In the rows, zero is written as 128.
name the system of each run:
R, seq 1 (10 x 26):
[[136  70 118  90 170  89 113 112 119 122 119 119 120 134 136 145 139 137
  111 114 146 121  98 132  69 125]
 [103 131 161 138 129 151 129 133 128  65 124 173 148 145 136 122 143 170
  140 147 165 142 106 100 127 154]
 [ 98 114 107 155 103 127 140 148 162 180  93 101 164 156 135 169 137 136
  133 150 106 135 104 128 151 125]
 [140 154 114 152 151 141 146 136 158 129 122 108 110 124 108 115 117  86
  145  93 189 135 185 128 143 147]
 [144 118 129 124  87 102 160 141  74 129 128 149 122 112 150 109 126 131
  106 135 104 153 163 174 137  89]
 [124 159 116 105 141 169 103  89 155 130 140 125  92  93 153 129 115 100
  113 161  93 116 115  94  96 128]
 [126 117 139 161 149  92  93 136 107 114 164 121 109 167  96 115  94 165
  123  97 109  97  96 121 167 121]
 [138  88 113 112 153 126 121 143  98 136 101 149 177 126 126 175 158 114
  142 120 142 113 147 120  61 145]
 [120 170 177 128  82 170 135 129 151 106 140 146 161 127 111  96 152 143
  162 150 138 141 123 121 172 144]
 [133 104  96 114 114  94 148 120 162 192 105  58 123 130 129 147 127 110
  114 125 115 124 104 168 143 108]]
S, seq 2 (10 x 26):
[[124 158 174 165 124 148 136 150 130  97 146 170 133 126 117 128 108 126
  118 149 141  95 146 119 143 146]
 [128  99 117 144 132 130 100 133 140 127 103 102 145 147  97 162 147 115
  173 118 122 126  92  99 144 145]
 [121 146 106 106 126 148 160 121 142 141 115 127 150 126 151 110 150 129
  138 109 177 163 176 133 112 144]
 [144 129 136 107 105  93 135 138 131 119 125 127 111 116 119 126 121 143
  121 144 130 159  84 168 150  73]
 [127 109 147 118 148 120 122  91 148 152 155  98  90 126 136 101 123 108
   99 125 107  89 141 125 104 146]
 [107 141  92 162 139 135 136 154  92 104 124 157 134 142 155 160  91 158
   98 128 119 111 128 115 143 130]
 [134 112 164 139 124 136  88 144 123 161 133 149 160 134 101 134 159 121
  170 139  97 138 141 106  98 112]
 [139 155 137 139 100 152 171 129 140 100 117 115 133 116 114 120 131  93
  137 118 165 121 158 141 181 162]
 [145 108  75  83 144 107 109 115 124 134  99  95 133 121 122 160 138 131
  140 107 136 147  78 134 114 110]
 [119 142 149 104 133 127 139 105 123 130 163 149 110 127 162  64 131 157
  102 124 143 146 172 138  97 125]]
G, seq 3 (10 x 26):
[[145 109 132 133 110 115 129 154  66  92 118 164 149 122 120 143 138 140
  139 129 119 137 127 139 131 113]
 [149 143 102 101 124 147 108 102 102 147 141 120 125  98 130 118 133 100
  136 115  88 116 155 116 114 128]
 [132 145 127 137 165 112 115 136 119 112 162 135 124 142 106 120  96 152
  113  94 152  93 129 130 137 135]
 [127  83 140 124 134 106 105 125 144 163 123 105 146 152 110 132 156 130
  149 125 112 130 110 122 107 124]
 [114 165 110 119 114 167 142 117 155 116 122 114 152 129 130 132 129 135
  132 132 143 117 109 117 162 161]
 [125 125 118 129 133 100 130 137 147 140 122 124  98 128 138 135 104 142
  111 141 133 157 102 149 131  77]
 [131 102 160 134 114 137 156 113 135 112 119 124 118 124 139 103 151 100
  127 130 145 128 165 131 116 156]
 [120 136 126 126 116 132 127 149  90 114 128 167 161 128 137 148 125 166
  121 150 109 124 113 131 128 111]
 [140 134 114 131 144 142 102 109 136 146 133 116  86 108 131 126 117  89
  133 127 103 126 151 104 109 121]
 [128 128 136 162 141 111 142 156 110 110 137 134 142 155 107 128 110 145
  127  96 159 106 151 139 154 150]]
G, seq 4 (10 x 26):
[[140 164 138 117 125 186 128 103 147 138 141 118 140  96 119 127 136  73
  133 133 118  75 161 102 117 180]
 [121 128 104 160 155  88 106 160 105 103 134 137 118 160 112 154  81 179
  115 106 129 129  78 133 166  95]
 [136  86 124 109 128 127 138 101 161 186 106  79 124 126 129 110 176  77
  152 111 135 150 175 129  89 145]
 [120 185 145 119 107 149 144 147 125  72 142 168 172 131 113 128 118 177
  129 135 170 115  92 139 177 144]
 [140  93 117 112 122  95 107 106 139 177 123  96  75 109 146 134 124 104
  111 158  62 146 107 137  99  71]
 [109 133 137 151 151 156 170 119 124  78 131 141 130 144 148 104 124 128
  112 101 188  97 180 111 136 207]
 [129 114 134 128 120  98  88 172 110 168 121 169 171 142 114 160 140 169
  152 158  95 168  96 136  98  57]
 [146 156 126 129 115 191 134  86 161 114 127  87  90  87 120 116 128  45
  143 129 117  93 156  98 152 182]
 [121 116  95 148 145  64 145 177  82 108 125 145 140 167 129 146  85 197
   94  93 153 129 106 172 162  93]
 [147  89 152  75 126 145 109  85 159 168 119 106 127 104 126  95 198  79
  172 133 128 162 156 110  52 136]]
A, seq 5 (10 x 26):
[[124 106 177 145  87 114 145 110  88 144 171 132 117 146 144  46 145 150
  112 120  83 127 188 144 144 135]
 [146 143 106  95 145 128 152 151 124 117  97 161 152  81 142 206 108 102
   90 168 150  91 106 154  78 114]
 [136 136 142 134 146 133  45 107 105 129 186 132 113 150  95  75 131 162
  167  93  82 133 122  84 135 119]
 [125 112 127 140 139  98 199 154 132 137 113 110 168 142 127 155 119 119
   90 105 190  72 157 176 132 171]
 [136 120 116 104 125 163  77 103 129  65 101 133 105 112 118 140 155 124
  181 146 116 177  57  74 127 122]
 [117 153 128 119  95 113 167 120 148 211 159  87 156 151 133  75 133 150
  110 101 122 119 180 173 161 132]
 [133 123  98 145 171 133 130 141 153  75  83 141  64  99 146 195  84  88
  108 161 162 141  94 110 104 107]
 [111  89 189 142  83 117 101 109  97 157 166 133 140 169 126  62 172 171
  145 129  54 138 137 116 136 122]
 [128 182  95 119 149 150 174 165 154 147 104 151 177  96 136 200  97 100
   94 147 184  82 156 152 101 142]
 [150 110 119 151 134 125  50 117  81  85 145 131  81 139  95  99 127 138
  185  92  81 170 102  80 160 101]]
M, seq 6 (10 x 26):
[[112  85 160 110  86 166 142 111 114 113  96 165 152 106 173 145 187 111
  129 198  90 140 124 107  73 144]
 [127 218 122 126  84 168 117 117 174 162 161  93 137 129  99  87 116 139
  159 119 116 143 117 129 215 118]
 [167 104  82 131 200  69 110 164 118 128 106 118 101 114  90 178  91  96
  127  80 183 133 139 147  96  89]
 [102  77 149 122 110 136 174  99  72  79 123 167 108 132 209  85 156 152
   79 148 115 140 173 128  83 159]
 [121 184 146 120  72 159 109 116 153 169 159 107 166 115 106 145 118 139
  121 178  45  61  61 127 185 128]
 [144 130 140 169 209 110  62 150 177 126 145 121  93 154  58 123 107 115
  185  78 193 165 142  90 112 108]
 [115  51  87 132 116 104 210 139  57  93  68 129 165 150 181 146 158 138
  100  95 165 134 170 159 116 178]
 [136 173 164  58  56 187 118  94 144 144 140 158 155  61 149 127 166 116
  127 224  57 122  84 126 104 104]
 [144 185 109 157 156 108  82 125 179 158 182  66  64 152  68  69  73 137
  153  58 144 143 128 124 211 100]
 [129  46  86 147 211  69 160 167  88  97  79 149 125 142 154 207 103 115
   78 102 188  99 148 141  46 141]]
U, seq 7 (10 x 26):
[[ 90 168 144 112 108 167 147 113 252 171 105 100 143 120 141 150 139 117
  126 197 146 138  72 119 131 133]
 [128 143  67 200 118 150 141 141 142 113  83  92  67 127 130 152  90  72
  152 112 119 172 152 103 202 121]
 [119  60 139 156 125  71 180 158 116 189 101 132 126 143 165 144 132 115
   86 146 120 145 184 174  77  92]
 [123 203 136 118 110 189 135 122  86 105 163 203 135  91 171 101 116 136
  105 153 107 125 195 109 107 132]
 [168 130 155 143 140  94  90 134 104 158 182  97 125 127  59 121  97  98
  123  92  78  37 130 143 159 132]
 [138  87  72  76 181 120 112 119  90 109 104 130 168 137 131 142 166 142
  150  67 185 145 142 112  62 162]
 [118 128 201 128  77 118 116 145 117  82 148 177 156 147 112 102 149 199
  151 169 121 159  66 140 166  98]
 [136 170 118  72 127 163 129  76 224 172 134  60 114  92 118 124 133  76
  127 145 137  98  98 127 130 153]
 [125  90  55 187 152 104 129 141  93  75  84 101  69 158 137 142  92 129
  140  76 138 177 123 107 182 119]
 [ 90  79 187 132 122  91 159 149 164 188 123 165 155 148 172 137 151 159
   86 196 130 141 132 156  48  96]]
S, seq 8 (10 x 26):
[[131 158 145 125 128 121  99 109  75 121 209 147 116 144 124  56 104 181
  106  90  84  98 148 127 152 127]
 [131 118 178 143 155 129 120 158 128  99 129 167 163 122 105 192 114 118
  109 164 137  44  94 121  94 156]
 [105 125 121 165 131 183  93 111 144  95 109 126 120 155 125 111 159 129
  196 112 128 177 132  51 148 165]
 [125 152 116  99 101 115 174 156 158 179 106 114 214 138 113 144 155 153
  139 120 183 138 128 180 142 128]
 [157 118 136 107 146 105 122 110 169  99 114 115  36  92 126 107 116  87
  131 138 165 186 118 141 108  78]
 [105  90 109 124 109  92 155  98  97 156 150  83 121 163 167  91 123 174
   72 104  79  90 116 158 154 147]
 [119 163 124 145 164 153 109 153 132 138 133 188 119  98 152 184  86 114
   91 182 106 102 139 103  63 100]
 [134 117 158 197 108 133  90 146  92 116 151 132 128 171  80  93 135 136
  183  91  90 131 158  93 188 140]
 [146 122 122  99 113 148 174 142 138 133  80 119 199  99 117 188 163  77
  139 141 172  90 136 150 103 171]
 [143 154  79  95 123 149 101  97 129  82 119 121  77 107 138  87 137 142
  168 103 144 225 110 109 153  93]]
M, seq 9 (10 x 26):
[[156 139 155 152 169 109 108 117 152  68 159 104  52 120  80 110  74 100
  116  99 164  88 108 126 172 141]
 [ 87  70  68 144 180 124 112 129  84 108  96 142 143 172 178 173 129 172
  110 106 119 119 110  81  80 162]
 [100 145 202 102  72 143 147 136 152 172 151 168 213 139 136 102 180 177
  134 178 123 129 132 147 108 128]
 [173 125 145 143  98 119 112 129 170 131 112  60  93 114  46 127 131  62
  189 114 125 141  97 140 203 113]
 [123 133  33 121 198 146 143 121 127  93  83 128  89 115 175 154 105 107
  115  88 200 168 167 102  82 145]
 [107 130 135  94  73 106 160 132  58 140 147 184 166 128 191 109 134 205
   73 169  76 138 123 176 118  86]
 [155 141 208 145 118 126  86 109 184 189 183  86  96 113  68 103 117  71
  134 155  66  59 123 124 143 124]
 [115 124  95 203 201 135 117 158 141  44 102 127  91 170 104 159  82 130
  146  75 209 134 124  77 166 172]
 [104  80  80  97 105 131 147 146  52 155  84 176 226 142 186 169 192 173
  131 136 103 156 148 127  56 133]
 [159 190 224  78  43 151 143 101 177 158 178 121 142  83  93  53 163 104
  147 171 116 125 135 173 166 108]]
D, seq 10 (10 x 26):
[[129 120  51 161 147 130 173 133  89  86  92 100 106 140 149 136 102 110
  120  60 172 136 182 129 169 171]
 [132 134 135  79 116 137 125 128  79 139 139 189 173 115 159  90 178 169
  145 128 139 188 183 135  60 102]
 [150 127 210 165  89 139  91 121 137 154 166 127 102 110  87 111 128  74
  142 170  42  82 130 113 148 118]
 [150 132  72 119 166 105 148 134 107 114 124  79 150 131  98 170  91 115
  101  65 163  38 108 154 166 176]
 [125 134 119  72 154 138 105 114 117  51 121 181 123 123 149 103 156 185
  154 117 201 211 103 109  84 112]
 [ 95 100 225 155  73 117 116 124 178 192 157 127 143 163 125  93 161 156
  134 192  59 129 105 130 135 102]
 [133 165  69 161 161 143 148 143 163 146 107  89 111 102 122 210  54  67
   84 133 122  44 114 125 153 150]
 [125 104  59 125 156 121 142 137  82  59  86 138 120 154 144 111 143 164
  162  53 208 221 154 119 138 136]
 [122 123 211  89  69 132 125 120 149 202 153 171 166 115 148  82 191 145
  138 193  91 171 160 149  60  83]
 [151 143 131 187 108 146 119 119 133 133 138  83  76 100  98 164  73  45
  103 154  37  32 109 116 198 145]]
U, seq 11 (10 x 26):
[[156 149 117 129 130  91 152 147 109 115 139 123 103 112 113 120  87 122
  103 103 159 125 144 176 161  98]
 [132  87 138 106 151 122 100 100 111 127 136 142  98 115 151 115 146 120
  117 142 100 134 131 109  58 118]
 [104 148 149 147 128 143 138 127 119  95 156 141 145 156 133 108 113 168
  107 119 136  83 124 120 160 176]
 [140 138 102 117 154 125  90 145 146 162 121 119 159 119  93 186 120 116
  145 132 117 107  87 118 110 107]
 [122 104 135 145 113 141 134 128 129 116 108 123 140 155 119  96 168 127
  179 101 156 182 164 111 141 150]
 [144 136 145 100  90 104 173 139 135 118 115 133 131  94 132 146 121 124
   98 167 139 122  94 186 142  98]
 [123 143  93 118 133 157  99  81 134 148 143 101  79 121 155  89 125 120
  131 118  81 148 143  94 124 127]
 [121 109 145 173 168  84 148 159 127 109 139 133 112 161 117 133  86 146
   92 101 173  97 142 148 137 137]
 [122 117 129 112 134 160  99 129 113 132 112 168 160 113 142 171 154 123
  137 171  94 123 115  94  64 129]
 [123 159 144 158  92 149 137 135 127 136 149 109 163 153 100  97 134 141
  152 102 122 109 151 130 203 159]]
R, seq 12 (10 x 26):
[[137 123 163 143  88 146 131 104 114 110 143 122  97 115 130  91 135 104
  130 139  89 123 143 122 164 138]
 [138 143  71  94 144 116 117 117 109 141 135 104 130 116 129 150 106 134
  105 106 108  98  99 137 130 119]
 [130 123 161 127 165 121  91 133 129 119 157 160 126 141 111 101 137 151
  145 113 154 147 142 108  85 118]
 [117  93 163 134  95 125 152 136 126 122 110 135 159 134 136 154 146 129
  115 169 107  92  98 142 130 146]
 [133 153  83 122 132 156 115 117 157 119 103  97 132 125 113 143 132 108
  168 109 148 151 106 106 157 139]
 [121 119 132 131 129  94 152 138 121 159 147 123 136 157 136  88 126 160
  108  94 148 142 174 161 128 119]
 [143 134 145 118 124 139 143 133 139 107 109 158 108  84 144 157 121  91
  107 178 139 131 127 136  92 109]
 [113 124 119 156 110 145 105 101 120 110 138 106  95 148 133  99 123 140
  141 120  79 138 106  96 179 136]
 [126 134  85 122 173 108 122 146 111 160 135 123 161 138 125 164 103 140
  102  94 141  84 140 137 104 134]
 [144 129 187 142 120 138 110 149 125 105 134 176 134 117  99 114 152 119
  169 145 149 160 155 118 107 110]]
A, seq 13 (10 x 26):
[[128  66 106 199 153 110 104 162 107 109  80 136  83 143 127 183 112  96
  147 137 100 162 127  93 116 100]
 [112 118 176 128  88 150 153 128  95 130 143 176 181 146 151  76 183 156
  143 133 129 151 195 127 106 154]
 [176 202  89  94 114 141 140 159 111 114 113 147 147  63 104 180  94  94
  127 139 146 116 118 166 148  87]
 [154  96 125 122 164 108  76  81  99 128 169  96  57 132 116  67 126 111
  135  70  95 126 159 104 114 131]
 [101 104 148 111 129  99 191 133 127  92 125 142 154 149 165 140 120 175
   57 147 172  79  94 173 117 161]
 [136 144 146 107 128 149  54 128 173 147 126 125 154 120  77 162 153 126
  189 163 101 138  49  92 113 102]
 [103 158 104 189 135 146 149 133 147 177 149  90 137 172 130  97  98 127
  126  69 133 102 206 117 183 174]
 [134  62  87 135 134 101 157 149 102  60  50 139 103 122 152 183 135 113
  132 136 164 187  97 133 113 111]
 [128 153 195  84  72 155 115  94 145 154 170 149 144 112 127  46 187 150
  158 159 102 168 147 130 116 113]
 [145 194  79 142 142 125 157 154 140 157 131 114 111  90 129 181  46  86
   68 136 120  67 137 163 154 108]]
D, seq 14 (10 x 26):
[[134 100  79 102 146 106  95 116  98 140 121 102 144 151 112 120 149 153
  162  72 128 155 116 119 131 127]
 [143 147 175  92 126 110 126 121 170 141 152 139 100 103 121  98 130 125
  117 156 154 150 123 160  99  83]
 [112  96 149 163 100 126 155 121 120  97 118 116 110 140 145 142 116 124
   97 159  90  87  94 128 168 153]
 [106 161  65 117 176 155 117 119 134 148 131 128 150 144 151 137 114 155
  118  91 151 117 147 100 100 160]
 [138 136 154 159 123 117 108 167 118 120 132 174 118 133 108 116 122 144
  163 137 142 191 150 125 129  73]
 [134  86 169 133  95 121 155 128 148 163 105 102 158 121 113 149 163  76
  134 156 111  88 137 146 117 152]
 [145 180  54  97 124 160 121 103 111 104 123  99 116  96 133 138 105 116
  127 105 117 121 103 120 171 138]
 [127  75 133 119 160  76 106 120 101 126 143 135 103 160 134  88 136 174
  123  93 143 166 133 135  92 100]
 [118 161 207 133 107 150 154 128 178 134 152 156 128 112 134 107 126 117
  102 185 141 100 143 141 116 135]
 [115 118  84 173 125 145 120 145  85 108 106 122 148 147 126 184 106 127
  129 121  80  85 100 100 171 155]]

runs to name:
seq 15 (2 x 26):
[[145 145 142  76 168 107 117 117 186 117 142 104 125 122  87 118 127 134
  139 103 213 125  88 148 117 131]
 [117  52 157 127 107  84 160 125 110  92 100 137 113 153 158 105 161 158
  121 138 150 179 116 154 116 116]]
 => R
seq 16 (2 x 26):
[[136  82 142 150 142  87 106 139  99  86 126 137  98 144 111 141 115 141
  127 127 117 131  84 125 137 103]
 [107 108 103 124 143 162 125 119 112 128 110 137 170 146 150 149 157 139
  139 119 126 115 140  89  96 176]]
 => R
seq 17 (2 x 26):
[[119  75 171 164 142 114 113 121 136 141 138 109 119 158 109 126 138 115
  129 127  99  89 128 110 121 157]
 [153 135  99 110 127 136 139 144  92  90 109 135 170 115 106 162 131 119
  144 103 157 108 121 136 146 150]]
 => R
seq 18 (2 x 26):
[[124 151  80 147 149 126 141 127 122 110 127 120  83 124 151 139  75 127
   88 118 131 119 131 132 153 122]
 [125  87 133 133 144 104  93 139  88 161 138 147 149 148 126 137 141 148
  130 121  86 118 136 119  88 113]]
 => S
seq 19 (2 x 26):
[[128 149 164 152 110 120 150 143 158 132 137 133 111 132 117  98 119 129
  130 135 159 154 154 150 154 108]
 [127  96 122 131 108 130 152 137  98 129 100 135 151 120 148 171 141 113
  112 155  98  99 122 133 113 142]]
 => D
seq 20 (2 x 26):
[[141 157  60  70 150 125 134 106 139 142 119 103 109  92 150 145 104 120
  100 119 143 135 107 150 109 105]
 [111  93 155 179 147 112  99 125 118 106 148 144  69 164 134  88 116 155
  132 114 109 161 139  95 130 115]]
 => U
seq 21 (2 x 26):
[[123  63 139 144 113 105 111 151  90 136 102 143 171 155 119 167 160 146
  148 143  84 125 100 117 108 124]
 [127 186  66 114 126 195 117 104 144 138 121 107 131 103 140 133 125 100
  148 114 122 134 147  91 144 156]]
 => G
seq 22 (2 x 26):
[[141 112 121 138 116 117 158 137  85 101 120 119 146 128 121 152 114 115
  106 112 121  65 127 152 161 161]
 [123 131  84  97 142 123  92 126 110 175 133 133 160 137 135 132 142 166
  140 113 101 152 122 119  95 100]]
 => U
seq 23 (2 x 26):
[[117 154 116 142 113 152 158 126 172 174 112 104 123 123 145 120 128  95
  130 134 138 144 176 132 138 133]
 [151 122 111 154 125 113 144 150  89 108 114 142  94 105 131 145  98 101
  114 125 121 136 160 147 138  97]]
 => U
seq 24 (2 x 26):
[[135 113 147 153 113 140 168 146 100  90 107 154 135 112 136 155 130  91
  118 149 134 101 159 134 130 154]
 [144 138  96  84 113 147  97 112  83 130 133 139 152 108 130 124 151 142
  148 119  90 142 117 114 116 114]]
 => A
seq 25 (2 x 26):
[[ 96  65 181 191 119  93 119 131 156 159 132 129  74 172 150  90 134 144
  124 158  89 179 140 114 115  90]
 [118 177 117 152 118 156 193 148 156 173 120 119 154 107 146 164  97  84
   82 146 134  65 180 157 141 160]]
 => D
seq 26 (2 x 26):
[[132 152 120 155 101 160 130 138 108 103 119 147 122 106 132 156 109 100
  127 156  92 110 127 113 153 131]
 [132 113 110 137 127 108 132 131 123 191 135  93 147 149 120 122 130 119
  129  98 106 114 161 146 128 129]]
 => U
seq 27 (2 x 26):
[[138 107  97 120 102 145 144 139  71 118  96 147 175 120 139 146 162 122
  152 117 118 146 161 128 118 140]
 [114 196 138 104 102 170 128 116 174 164 153 131 151 117 130 103 129 141
  131 149 127 131 130 129 146 125]]
 => R
seq 28 (2 x 26):
[[156 126 168 155  65 123 134 153 136 138 106 139 105  93 109 142 131  83
  151 189  86 169 122 153 156  61]
 [131 132  99 101 115 145 180  76 135 159 131  76  98 105 174  85 135  84
   93 104 127 116 197 150 125 163]]
 => U
seq 29 (2 x 26):
[[120 140 143 184 110 142 119 142 126 116 133 128 115 147 108 118 113 128
  147 124 111 130 140 107 185 133]
 [136 114  99 109 148 113 135 147 118 160 110 124 174 127 123 167 137 120
  125 112 148 110 141 145  89 129]]
 => D
seq 30 (2 x 26):
[[123 117  96 204  99 167 147 122  90 137 106 111  85 119 160 141 109  63
  123 134  42 116 194  92 167 148]
 [158 149  69 107 158 115 137 140  63 159 151 128 165 122 117 110 123 122
  130  38 155 114 225 151 108 141]]
 => D
seq 31 (2 x 26):
[[103 104 164 158 119  97 165 141 144 117 132 120 130 167 134 121 116 164
   94 136 145 101 106 155 163 145]
 [122 164  85 110 147 167 106 127 151 154 113 140 138 101 147 173 119 113
  129 157 113 134 115  98  88 113]]
 => U
seq 32 (2 x 26):
[[157 131 135 124 168  86  86 153 148 150 143 123 127 131  67 140 114 125
  154 100 160 132 116 142 115  86]
 [138 101 150 114  89 131 145  98 140 125 126  73 145 136 102 104 165 111
  147 114 121 103 109 138 176 170]]
 => G
seq 33 (2 x 26):
[[ 78 108 104 133 144 111 180  95 110 108 144 125  95 164 213  84 104 185
   45 113 134 116 144 140 125 165]
 [108 120 179 141 103 121 104 151 152 169 139 151 169 131 116 185 122 144
  107 209  54  71  54 125 115  98]]
 => M
seq 34 (2 x 26):
[[109  64 179 121 121 123 180 142 160  93  66 157 169 138 150 160 188 126
  136 173 204 155 121 136  72 159]
 [122 147 102 110  34 170 143  98 148 153  95  87 132 113 149 109 168 120
  166 164  70 194 102 128 195 107]]
 => M
seq 35 (2 x 26):
[[126 158 124 156 132 110 162 157 142 152 132 152  93 115 157 127  86 123
   85 146 146 152 173 160 116  80]
 [148  71 145 164 114  90 106 135  90 142 129 109  96 136 109 136 120 103
  127 131  59 109 123 131 143 104]]
 => S
seq 36 (2 x 26):
[[141 125 191 128 121 120 102 126 123  97 157 154 105 124 105  98 132 140
  142 148 119 135 108 127 129 108]
 [133 135 127 127 120 135 147 127 126 165 133 108 158 117 123 147 124 100
  112 127 107  64 144 140 130 157]]
 => A
seq 37 (2 x 26):
[[130 108  98 109 154 131 107 113  70  89 130 165 109 127 159  98 145 153
  137  96 137 181 161 104  85 120]
 [141 174 176 134 120 144 108 149 126 181 176 159 170 116  96 110 126 120
  136 135 105  91 185 133 117 119]]
 => G
seq 38 (2 x 26):
[[135 139 114 118 119 114 123 137 115 140 130 140 119 109 141 151 105 139
  100 153  93 124  95 149 124  80]
 [120 126 161 161 145 126 110 120 147 149 163 125  98 141 124  94 115 120
  120 121 114 118 166 110 119 132]]
 => M
